2.434	1.219	-1.279	-1.050	-2.442	-4.938	0.720 -> -2.442
-1.717	-0.132	-4.167	2.484	2.853	4.479	-0.824 -> 2.853
5.914	-1.694	-0.572	2.300	-1.519	1.742	-3.334 -> -1.519
-5.856	-0.441	1.265	-2.039	0.668	0.464	-0.721 -> 0.668
-1.598	0.551	-4.242	0.224	1.261	4.239	0.995 -> 1.261
-4.711	3.283	4.525	4.349	2.968	5.400	-5.361 -> 2.968
3.322	0.720	0.801	-4.223	-1.607	-1.878	1.026 -> -1.607
---
[54 79 31 13 75 64 75] --> 54, 75

[[ -9   0 -21 -32  -9 -15 -12]
 [ 30 -33 -31 -28 -37 -23 -19]] --> -9, -19

[82 39  0 91 66 43 59] --> 82, 59

[11 73 30 33 36 97] --> 11, 97

[215 536 721 764] --> 215, 764

[[449 353 306 352 127 551]
 [842 593 386 119 315 206]
 [390 419 639 380 279 146]] --> 449, 146
---
array([227, 121,  42,  67]) -> 42
array([464,  39, 910, 264]) -> 910
array([7091, 2630, 2460, 9599]) -> 2460
array([185, 420, 750, 460]) -> 750
array([22, 70, 80, 88]) -> 80
array([59, 91, 17, 33]) -> 17
---
[  5.4  -8.2   4.6   4.1 -10.3  -1.3  11.7] result: -8.2
[ 1.372 -1.153 -1.225 -0.977 -1.271] result: -1.153
[ -7.22   2.62  10.72 -11.19   4.03  13.16] result: 2.62
[ 0.198 -0.014  1.440 -0.168 -1.777 -0.783  0.004] result: -0.014
[-0.12  0.06  0.03  0.05 -0.15  0.17] result: 0.06
[-1.3 -1.6 -1.1  1.3 -1.5] result: -1.6
[-0.132  0.111 -0.004 -0.064 -0.042  0.203 -0.089] result: 0.111
[-1.72  0.59 -0.14  1.94  2.04  0.06  0.88] result: 0.59
[ 0.445 -1.392 -0.771 -0.352 -0.143  1.544] result: -1.392
---
[[772 234 138 402 691]
 [727 115  47 378 629]
 [288 283 318 453 277]] -> 318

[[256 322 364 322  71 457]
 [122 243 881 315 309 418]
 [266 183 291  59 404 185]] -> 291

[[-133  -34 -464 -566]
 [-851 -397   20  599]
 [-701 -617 -166  637]] -> -166

[[4050 7306 2859 2087 6590]
 [8938 2936 5065 8527 3896]
 [8900 2946 5099 8552 3845]] -> 5099

[[ 9  5 89 32 63]
 [10  6 86 27 62]
 [ 6 82 42 25 36]] -> 42

[[4880 5949 1701 6150]
 [2430 9680 7856 5608]
 [5654 7011 6403 5796]] -> 6403

[[110  59 101 121]
 [120  55 237  33]
 [ 67 173   0  85]] -> 0

[[4 6 0 4 6 4 3]
 [4 5 2 5 5 5 3]
 [4 1 7 3 6 6 5]] -> 7
---
[ 4.651 -1.574 -2.433  4.963 -3.601  5.887 -4.407] gives 4.963

[ 4.846  1.297 -3.152 -3.738 -2.945] gives -3.152

[ 0.488  5.452 -3.887 -1.751  5.871] gives -3.887

[-0.888 -4.868 -0.422 -0.759  1.857  3.444  0.157] gives -0.759

[-0.886 -3.684  0.545  4.803  1.283] gives 0.545

[-4.466 -0.334  4.341 -2.703  0.050] gives 4.341

[2.553 4.227 1.255 1.840 5.908] gives 1.255

[[-2.712  1.821 -1.094  4.082 -1.799]
 [ 0.425  1.325 -2.930  2.040 -4.450]
 [-0.599 -1.146 -5.036  1.728  0.670]] gives -2.930

[ 0.344  0.829 -0.095 -4.233  0.477] gives -0.095
---
4.522	-5.396	-1.869	-2.239	-4.537	-0.614
2.076	4.568	0.997	-2.908	-2.739	0.671
-4.738	4.074	1.215	-1.140	-2.731	-1.405
yields 4.568

1.208	4.015	1.652	1.336	-1.420	-0.661	-0.378
2.054	-0.686	0.268	1.163	-0.301	-1.094	-0.899
-0.355	-4.327	-1.880	-0.844	-0.802	-0.353	0.325
yields -0.686

2.866	1.908	-2.603	1.534	1.003	2.173
1.991	1.235	-4.083	-0.631	2.833	4.665
0.430	-0.115	1.046	2.009	-0.019	-0.207
yields 1.235

1.292	1.186	-1.494	-0.378	2.014
1.587	1.823	-5.257	-1.176	2.684
-0.797	-2.922	-5.207	-2.436	0.006
yields 1.823

1.698	-2.792	-0.019	-3.375
2.241	-2.692	-0.019	-4.390
-0.409	-2.791	0.911	-2.934
yields -2.692

0.365	0.773	-2.566	4.560
0.543	-0.247	-2.663	5.547
-1.985	1.477	-0.231	-1.766
yields -0.247
